(in the rows, 128 means zero)
First come named turns, each shown by rows before and after it. For each pair of rows after them, which turns, in which order, take the first row to the second? The first pair is done for you.
turn R:
[ 68 124 156 135 133 104 129 136 139 138]  ->  [ 81 110 160 144 135 124 104 148 148 132]
[148 107 143 113  89 164 157 120  81 122]  ->  [147 105 143 113  87 163 155 121  82 122]
[ 99 100 159 120  78 106 127 169 113 161]  ->  [134  83 161 134  98 148  93 179 129 140]
[190 113 133 117 106 140 127 100 122 121]  ->  [183 122 129 110 106 128 144  91 114 124]
turn K:
[101 141 132 159 136 112 160 131  90  83]  ->  [123 128 147 128 140 120 171  91  86 100]
[ 82 118 121 129 220 177 127  78 141 121]  ->  [ 60 131 107 161 212 171 119 117 142 103]
[ 98 146 108 143 167 130 111 150 154 115]  ->  [108 145 106 166 137 129 140 150 117  90]
turn S:
[143 128 126 164 169 177  97 151 151  87]  ->  [161 121 126 162 148 178  89 160 151 100]
[157 124 126  81 149 120 131 120 140 161]  ->  [160  94 152 100 122 125 144 114 102 141]
[134 148 112 129  92 112 125 144 132 144]  ->  [112 133 128 143  99 112 146 131 103 115]
turn A:
[133 114 116 140 139 142  76 162 170 135]  ->  [110 131 105 162 157 138  98 163 156 105]
[156 113 131 130 103 117 148 115  94 143]  ->  [126 120 131 137 126 109 164 106  86 129]
[179 185  78 156  72 116 137 179 131 115]  ->  [ 44 173 126 115 175  77 157 112 145 135]
[125 149  89 176 146 152 157 125 109  77]  ->  [103 100 144  93 167 137 119  82 154 167]
Now pairs of rows:
Between the rows of a pair lie two turns.
[ 99 123 136 134 142 116 130 128 121 126]  ->  [134 110 138 132 120 130 105 144 129 137]	R, A
[156 134 150 105 128 149 100 123 148 160]  ->  [154 114 170 119 116 152 131 101 108 133]	R, S
[146 148  84 138 139 151 102 131 136 104]  ->  [160 142  91 139 118 150 126 113 112  98]	S, R
[113 124 116 140 109  91 139 132 133 160]  ->  [110 127 112 146 112  91 144 134 132 155]	A, A
[134 163 106 139 107 125 145 127 113 128]  ->  [114 156 115 144 108 118 148 133 110 124]	R, S
[129  95 166 133 130 149 112 111 122 116]  ->  [115 110 155 125 158 148  98 120 151 126]	K, S
[126 109 150 153 148 139 114 143 125 103]  ->  [145 107 154 124 157 143 111 118 137 126]	R, A
[165 131 119 124 101 134 130 127 123 124]  ->  [158 138 117 121  98 126 139 122 120 128]	R, R
[133 133 131 110 140 130 141 106 130 133]  ->  [114 124 143 115 119 115 135 124 127 147]	R, R
[105 141 122  68 147 139 134  88 139 145]  ->  [142 152  92  97 105 150  96 159 158 141]	K, A
[145 128 124 115 149 153 113 133 156 133]  ->  [130 154 106 128 153 140 148 125 139 113]	A, R
[115 134 130 173 124 134 136 141  69  93]  ->  [142 114 155 102 160 147 127  74 100 146]	K, K
[109  73 174 124 151 129 110 131 131 115]  ->  [172  85 147 136 134 158 108 143 126  96]	R, A
[ 97 115 139 141 156 122 130 136 105 112]  ->  [112  96 158 126 152 129 122 125 109 127]	A, S
[144 146 111 124 171 146 138 103 131  98]  ->  [171 157 102 103 128 131 143 108 134 133]	S, R
[180 131 116 122 153 169  97 138 152 111]  ->  [175 129 123 128 147 162 147  98 111  88]	S, R
[120 174 112 127 102 104 118 172 141 135]  ->  [120 144 143 124  76  99 119 165 125 143]	A, S
[117 179  94 156 102 100 156 141 134 147]  ->  [102 146 121 181  86 104 150 157 115 131]	R, S
[131 100 146 125 133 139 125 118 117 102]  ->  [129 109 143 112 151 137 120 109 131 111]	R, K
[133 154 128 106 131 110 128 131 151 156]  ->  [124 153 124 130 122 111 114 161 153 144]	K, R
[159 158 114 141 171 173 141 112 125  82]  ->  [175 183  97 111 138 146 158 105 130 122]	S, R
[119 150 118 134 135 111 146 119 102 114]  ->  [130 122 142 104 120 110 114 121 124 156]	A, R
[172 140  95 128 122 105 119 121 137 137]  ->  [161 111 122 152 106 107 136 113 100 112]	K, S
[167 118 117 177 126 147 110 178 128  99]  ->  [109 119 141 119 206 131 133  99 148 126]	R, A
[158 112 119 136 142 157 113 134 123 106]  ->  [113 124 126 122 170 134 139 105 118 111]	A, R
[ 95 131 137 107 168 123 142 102 116 109]  ->  [176 121 127  86 118 140 119 112 128 141]	A, R
[147 117 130 136 114 138  95 141 127 127]  ->  [162 126 122 136 126 146 109 123 121 117]	K, R
[160 160  97 134 112 150 130 140 124  95]  ->  [ 92 130 145  95 160 131 131  92 134 124]	S, A
[190 120 137 131 123 151 123  98 149 147]  ->  [120 156 120 159 139 114 176  96 115 110]	A, R
[ 96 142 118 119 160 120 129 127 140 130]  ->  [121 156 100 144 143 128 136 145 129 107]	A, A
[ 92 107 152 129 124 120  90 147 152 130]  ->  [130 125 133 122 169 155  97 113 157 107]	R, R
[126 101 141 121 103 148  89 142 121 156]  ->  [ 95 101 150 136 147 156 108 118 103 115]	S, R
[117 138  97 122 103 107 155 134 102 158]  ->  [ 87 127 112 139 111 107 142 149 102 148]	R, A
[148 160 109  84  93  99 136 118 150 190]  ->  [115 195  77 138 109  98 146 158 140 138]	K, A
[133 149 122 127 159 136 130 119 133 122]  ->  [159 144 121 120 123 134 130 122 129 138]	S, R
[129 123 141 130 146 156 141 107 109  97]  ->  [102 130 143 126 125 125 158 108 100 114]	R, R
[113 152 126 135 118 116 171 121  94  83]  ->  [107 129 151 104 105 100 166 103  95 124]	K, R
[143 123 136 144 149 149 119 139 177  94]  ->  [145 141 121 145 146 141 153 123 156  80]	K, R
[156 140 133 137 111 134 114 147 152 132]  ->  [115 112 172 135 131 128 131 116 130 122]	S, A
[107 150 126 152 165 138 160 110 103  83]  ->  [ 72 137 143 157 125 107 154 136  97 104]	R, R
[174 112 144 142  75 131 130 133 121 111]  ->  [189 111 145 112 110 145 120 103 145 124]	R, K
[ 84 144 122 116 133 110 107 124 171 151]  ->  [147 100 141 132  91 145  86 138 156 140]	S, R
[103 129 132 130 108 113 118 143 123 147]  ->  [135 118 128 138 133 150  98 141 134 127]	R, R
[ 96 135 132 127 145 117 109 154 143 147]  ->  [138 135 122 148 100 126 124 165 115 129]	A, K
[151 179 100 127 166 128 153  94 117 108]  ->  [128 170 112 106 176 120  99 126 167 152]	A, K
[169 149 123 123 103 142 126 121 154 147]  ->  [149 118 159 118 127 148 138  83 135 134]	S, K
[132 165  93 162 160 106 115 144 132 107]  ->  [105 150 110 156 153  91  95 160 141 130]	A, K
[149 125 123 135 137 151 107 137 140 115]  ->  [121 130 127 146 150 142 122 133 125  97]	A, K
[176 112 125 155 100 151 116 139 109 111]  ->  [110 144 118 155 156 129 156 107 100  90]	S, R
[158 153 108 140 123 129 124 154 149 133]  ->  [ 94 152 126 136 152 109 137 139 147 131]	A, R
[168 119 141 127 117 140 100 150 161 136]  ->  [173 150 118 108 139 136 140 109 153 133]	R, R
[128 119 149 117 162 145 128  87 137 121]  ->  [128 137 126 125 149 141  91 139 169 137]	S, K
[127 147 152 112 134 119 145 116  96 131]  ->  [145 145 150 100 135 125 122 126 120 154]	A, K
[ 55 177 110 161 160 125 100 149 156 100]  ->  [134 144 126 106 145 157  54 131 194 157]	A, R
[111 126 120 160 112 119 160 126  93 113]  ->  [128 143 105 110 135 116 120 126 156 175]	S, A
[153 141 119 153 114 118 108 160 165 130]  ->  [182 129 131 147  93 121 141 125 130 122]	K, K
[149 159 136 114 138 135 183 102  86 109]  ->  [108 130 161 127  87 105 159 151  82 136]	R, R
[141 133 127 106 146 128  93 131 167 150]  ->  [101 146 119 138 148 116 100 158 156 123]	K, A
[112 148  93 171 133 106 140 171 130  97]  ->  [167 121 121 113 128 120 178  81 106 122]	K, K
[168 143  95 127 129 141 127 129 161 136]  ->  [146 131 111 108 147 133 122 113 171 152]	A, A
[194 142 101 139 101 158 143 129 114  98]  ->  [154 165  94 134 127 137 177 104 103  90]	R, S
[137 124 140 191  69 122 135 176  96 133]  ->  [ 72 153 136 133 147  94 114 149 162 189]	A, S
[100 141 119 114 125  95 133 129 137 165]  ->  [117 117 135 116  99 102 128 132 125 167]	S, K
[ 99 149 108 111 134 110 142 121 134 119]  ->  [ 93 126 126 127 117 113 113 154 140 124]	R, R
[147 175  82 138 123 135 150 152 119 127]  ->  [168 163  96 105 133 142 157 111 121 145]	K, K
[132 124 125 117 127 141 121 120 148 150]  ->  [121 134 114 146 112 135 126 147 134 128]	K, K
[ 96  90 172 133 163 139 123  99 127 104]  ->  [164  86 160 131 118 160  87 135 144 126]	A, K
[109 138 125 156 151 141 126 158 130  83]  ->  [156 128 125 146 116 151 107 170 138 104]	A, A
[174 163 100 145 102 140 129 136 102 120]  ->  [ 80 159 127 125 169 117 135 105 115 127]	A, K
[129 152  79 117  90 118 129 162 150 148]  ->  [147 141  79 126 101 140 111 166 160 139]	R, R
[130 134 129  90  76 103 140 121 116 184]  ->  [ 73 102 166 132 116 118 153 110  83 124]	R, S
[122 108 132 130 128 129 104 142 132 133]  ->  [110 109 132 138 130 125 117 140 121 121]	K, A
[125 136 109 152 154 140 113 134 153 129]  ->  [129 140 108 136 159 135 119 118 158 139]	A, R
[159 116 162 139 155 121 161  92 115  89]  ->  [201 118 150 132 144 137 130 112 142 107]	K, A
[148 132 114 137 113 127 161 117  97 108]  ->  [102 120 135 100 155 115 127 106 140 148]	A, K
[124 149 103 114 160 123 147  91 131 112]  ->  [150 131 109  98  96 108 130 113 136 155]	R, A
[171 112 148  96 118 153 119  89 147 156]  ->  [120 104 160 108 163 156 107  92 159 143]	S, K
[134 149 102 113 167 141  98 126 180 147]  ->  [121 170  81 150 151 134 116 154 157 115]	K, R
[100 139 149 124 116 107 117 159 157 150]  ->  [ 91 146 142 145 113 102 140 158 132 123]	K, S
[104 113 137 136 167 153 149  92 128  86]  ->  [159 103 138  95 134 158 135  81 143 134]	A, R
[157 103 160 114 110 109 150 114 108 127]  ->  [140 115 152 138 119 108 158 124  95  98]	R, A
[ 77 120 143 163 122 121 111 165 119 121]  ->  [115 103 152 168 108 141 126 146  93 101]	K, R
[ 61 101 125 122 139  93 115 156 137 160]  ->  [ 69 127 102 132 127  85 123 172 136 155]	K, S
[ 98 117 140 103 150 114 118 117 136 163]  ->  [157 130 108 148 104 140 110 163 121 129]	R, A
[149 130 111 145 116 143 121 127 140 124]  ->  [143 118 124 141 126 146 134 104 126 116]	S, K
[100  99 155 140 116 128 123 154 114 125]  ->  [137 108 140 140 155 164 123 131 122 100]	R, R
[150 178  55 100 167 124 146  88 160 167]  ->  [128 182  56 106 120  90 160 110 144 185]	A, R
[125  87 166 146 172 156 123 100 151  96]  ->  [101 114 153 126 169 120 170  71 134 111]	R, R
[ 69 142 125 100 143  76 120 144 152 167]  ->  [110 137 112 157  79  88 143 178 100 115]	S, A
[140 169  96 140 132 129 152 136 128 119]  ->  [104 146 125 105 134 103 143 120 142 164]	R, A
[119 127 123 175  90 118 165 149  87  77]  ->  [ 79 114 152  84 145  97 120 109 161 174]	A, S
[ 86 115 137 134 127 110 100 140 142 122]  ->  [124 111 131 139 124 138  85 150 150 112]	R, A
[144  92 163 105 133 141 124  91 121 140]  ->  [175 108 140 114 134 159 129  94 119 120]	A, K
[184  93 135 138 131 186 103 145 122 101]  ->  [143  87 155 112 179 178 104 110 134 115]	S, A
[125 115 136 123  94 121 132 126 122 138]  ->  [139 115 135 115 101 130 123 123 130 144]	S, A
[ 68 152 119 125 171 101 147 153 138 144]  ->  [155 124 120 122 111 132  96 191 155 172]	S, R
[122 124 114 146 136  94 101 165 156 160]  ->  [123 132 103 162 162 111 107 162 152 127]	R, A
[110 136 118 129 151  98 122 143 149 129]  ->  [129 142 107 139 122  96 126 158 139 128]	K, S
[159  97 141  90 119 150 141 111  96 118]  ->  [140  84 153  85 141 154 121 113 112 125]	K, S
[167 136 102 145 118 152 132 139 113 119]  ->  [113 112 139 109 164 137 132  97 125 147]	S, A
[129 103 135 154 114 145 104 155 123 122]  ->  [149  92 147 134 114 150 122 120 113 129]	K, K
[133 134 145 110  75 106 150 132 137 164]  ->  [123 160 116 150  88 110 165 152 123 118]	K, A
[145 125 129 125 116 147  97 161 151 146]  ->  [ 80 137 131 148 149 129 130 149 128 114]	K, A
[128 135 115 156 154 152 106 135 150 103]  ->  [159 143 104 141 143 156 120 119 143 108]	S, R
[127 116 118 144 114 128 151 134 114 115]  ->  [126 122 118 111 134 126 128 126 149 152]	S, A
[120 185  91 141 107 113 160 116 123 108]  ->  [ 85 167 117 106 126  98 150  94 142 143]	S, A
[121 106 117 119 168 124 104 106 150 129]  ->  [111 115 103 163 139 118 122 139 119  94]	K, K
[ 65 111 153 129 115  93 117 151 132 152]  ->  [ 84  96 158 143 138 126  88 163 144 131]	R, S
[ 82 122 142 130  87 123 108 170 148 127]  ->  [ 84 122 141 143 129 150  99 162 153  97]	R, A
[149 157  86 117 125 136 112 142 151 143]  ->  [161 116 120 142  93 149 132 128  98 110]	S, R
[142 158 108 129 129 124 147 136 122 121]  ->  [143 145 115 132 107 118 147 147 113 127]	S, R
[162 114 140 135  98 115 171 120 100 126]  ->  [114  99 162 136 110 100 164 126 102 132]	A, R
[144 150 104 109 148 144 129  99 142 146]  ->  [161 125 122 116 102 141 137 102 114 148]	S, R
[135 125 103 110 149 161 132  92 129 103]  ->  [ 89 129 112 105 111 113 154 103 115 131]	R, R
[ 81 104 146 168 126 136 129 143 109  90]  ->  [ 95  81 165 136 106 137  95 147 134 138]	A, K
[143 115 115 115 159 141 118 140 140 166]  ->  [133 125 103 158 129 134 134 171 113 133]	K, K
[ 77 147 119 109 194 120 117 142 122 115]  ->  [139 133 117  94 114 117  83 182 137 168]	R, S
[141 131 127  94 128 128 134 103 135 159]  ->  [147 128 126 131 107 135 156 114  98 117]	S, A
[118 122 137 148 118 123 146 121 112 113]  ->  [141 119 134 146 102 128 139 129 114 122]	A, A
[161 158 128 127 151 137 134 120 150 111]  ->  [122 166 133 120 120  97 156 123 137 136]	R, R
[ 77 140 126 157  92  81 182 149  85 125]  ->  [101  88 164 136  67  92 160 138  83 153]	K, R
[142 106 147 149 133 158  99 142 132 117]  ->  [121 110 149 160 145 154 121 128 114  97]	A, K
[128 142 109 160 150 154 127 158 137 116]  ->  [139  99 143 129 120 147 108 148 142 161]	A, S
[ 96 150 126 128 139  95 125 131 149 108]  ->  [107 153 120 137 117  94 123 146 143 106]	S, A
[ 89 118 151 124 165 130 133 100 138 132]  ->  [ 77 127 140 156 147 125 139 128 121 108]	K, K
[150 140 116 137 113 110 151 129 102 134]  ->  [146 142 117 129 134 112 156 113 105 131]	K, A
[147 124 120 120  88 113 108 149 147 167]  ->  [100 143 107 168 117 111 132 163 124 110]	A, R
[105  83 166 105 121  97 134  96 110 153]  ->  [181  91 142 106  94 126 129 103 110 148]	A, K
[142 142 101 146 157 147 118 147 138 100]  ->  [164 132 112 135 143 150 144 114 114  98]	K, K
[148 151 116  78 145 119 147  60 135 147]  ->  [176 103 143 104  66 127 105 121 125 158]	K, S
[125 102 135 130 121 132 125 143 130 144]  ->  [125 104 136 136 145 146 129 130 127 127]	R, S
[123 135 148 116 123 136  94 133 174 162]  ->  [118 100 181 135 101 139 107 124 137 142]	S, K
[116 107 165 117 157 133 151  81 105 114]  ->  [ 90 108 167 107 166 120 131  97 127 139]	R, K
[126 111 133 124 137 128 132 113 138 130]  ->  [139 118 120 136 124 135 120 136 145 125]	K, A
[130 141 111 152 162 147 111 126 138 102]  ->  [125 136 123 114 169 137 116  99 149 137]	A, R
[105 119 147 108 180 122 137  91 125 105]  ->  [ 77 108 159 113 147  95 132 112 121 123]	R, R
[153  64 133 147  92 121 143 142 101 151]  ->  [111  81 126 169 154 128 164 124  94 102]	R, A
[ 99 117 150 131 162 122 100 129 156 146]  ->  [144 103 153 128 126 135  91 137 151 155]	R, S
[149 119 123 153  98 113 106 155 120 105]  ->  [171 104 139 114 110 121 112 106 124 128]	K, K
[ 74 100 159 130 148 114 129 128 109 101]  ->  [ 95  96 156 133 164 137 117 130 118  88]	R, R
[102 103 155 119 112 124 137 132 119 138]  ->  [ 89 133 130 135 145 131 148 132 124 110]	A, S
[ 63 116 163 152 100 105 124 164 125 119]  ->  [ 85 119 151 165  79 114 122 178 119 110]	A, A
[121 163 118 157  99 125 180 119 105  96]  ->  [ 75 135 153 104 133 109 126 115 165 169]	A, K
[ 83 112 146 123 116 127  96 156 144 151]  ->  [ 84 127 130 161 117 137 117 165 118 103]	A, S
[118 114 139 104 128 120 152  93 118 134]  ->  [117 127 125 124 127 121 165 102 107 110]	A, A
[146 126 113 129 112 124 107 135 133 139]  ->  [138 113 127 143 119 131 127 117 107 113]	R, S
[139 110 142  92 151 130 125  94 132 140]  ->  [178 127 117 112 136 147 123 114 128 120]	A, K
[177 133 141  85 104 137 104 117 163 162]  ->  [120 184 105 152 114 115 166 137 114  84]	A, R
[123 117 115 108 149 158 129  78 132 145]  ->  [ 92 115 126 109 116 127 135  93 125 166]	R, R
[113 135 121 128 162 129 113 132 152 127]  ->  [122 142 107 142 157 134 117 143 143 112]	A, A
[138 116 134 151 174 166  96 120 139 105]  ->  [152 120 122 162 144 163  87 151 140 108]	S, K
[125 138 136 168 143 102 102 165 131 128]  ->  [120 160 121 166 157  98 129 145 123 118]	K, S
[124  79 154 137 117 135 121 145  96 112]  ->  [135  89 145 143 120 141 130 141  90  99]	K, A
[119 129 139  96 164 114 125 103 170 173]  ->  [131  98 155 113 119 117  97 142 167 179]	S, K
[136 132 138 101  99 105 122 132 132 163]  ->  [109 113 157 128  99 103 139 130 101 132]	K, S
[170 118 142  92 148 167 109  93 162 151]  ->  [121 154 118 100 167 142  98 126 189 158]	R, K
[136 140 108 121  82 111 118 169 141 148]  ->  [ 80 147 119 130 118  94 159 134 115 118]	K, A
[ 57 131 148 128 135  95 122 155 138 147]  ->  [108 106 159 119  80 102 115 157 127 169]	K, A
[149 139 113 113 169 172  80 144 177 123]  ->  [151 123 117 167 111 168  97 180 130  86]	K, S
[152 122 130 121 128 148 155 129  89 119]  ->  [141 124 134  94 139 136 152 111 105 146]	K, R
[135 131 131 151 155 141 120 131 128 122]  ->  [129 119 145 133 155 136 118 118 132 137]	K, A
[133 138 119 116 136 154  89 138 152 129]  ->  [114 141 124 112 152 149  95 128 154 128]	A, A
[137 102 158 128  91 140 138 115  73 152]  ->  [114 104 165 120 108 134 143 104  73 154]	A, A
[103 124 157 112 158 140 101 116 165 134]  ->  [115 128 142 139 110 135  88 166 161 130]	K, S
[137  98 133 127 108 118 168  97  97 114]  ->  [111 104 131 101 161 120 111 116 165 150]	K, K
[122 137 115 159 112 107 124 149 116  91]  ->  [108 112 146 108 120  95 100 128 143 148]	A, S
[129 138 132  95 172 142 136  86 145 130]  ->  [164 127 134  83 119 137 129  96 140 158]	S, R
[ 87 131 136 104 136 110 147 115 126 152]  ->  [ 81 117 143 129 116 113 129 147 122 146]	R, K
[114  79 173 128 120 159 135 109  90 115]  ->  [113  86 166 140 120 159 139 115  84 102]	A, A
[ 98 121 146 113  81  97 148 123 100 154]  ->  [ 81 126 149  98 117  99 146 105 114 159]	K, S
[150 124 128 112 147 132 135  98 115 124]  ->  [124 135 123 105 158 119 127 107 132 140]	K, R
[180 129 107 157 123 165 139 131  96  84]  ->  [111 121 142  91 168 125 155  66 114 140]	R, A
[ 89 112 136 135 168 116 113 136 147 110]  ->  [ 95 119 131 132 178 120 122 125 148 106]	R, R
[147 113 134 147 106 149 129 129 123 108]  ->  [132 113 141 112 138 146 114 111 152 138]	S, A
[159  97 158  93  94 131 166  85  97 129]  ->  [152 108 152  72 143 139 154  67 126 134]	A, K
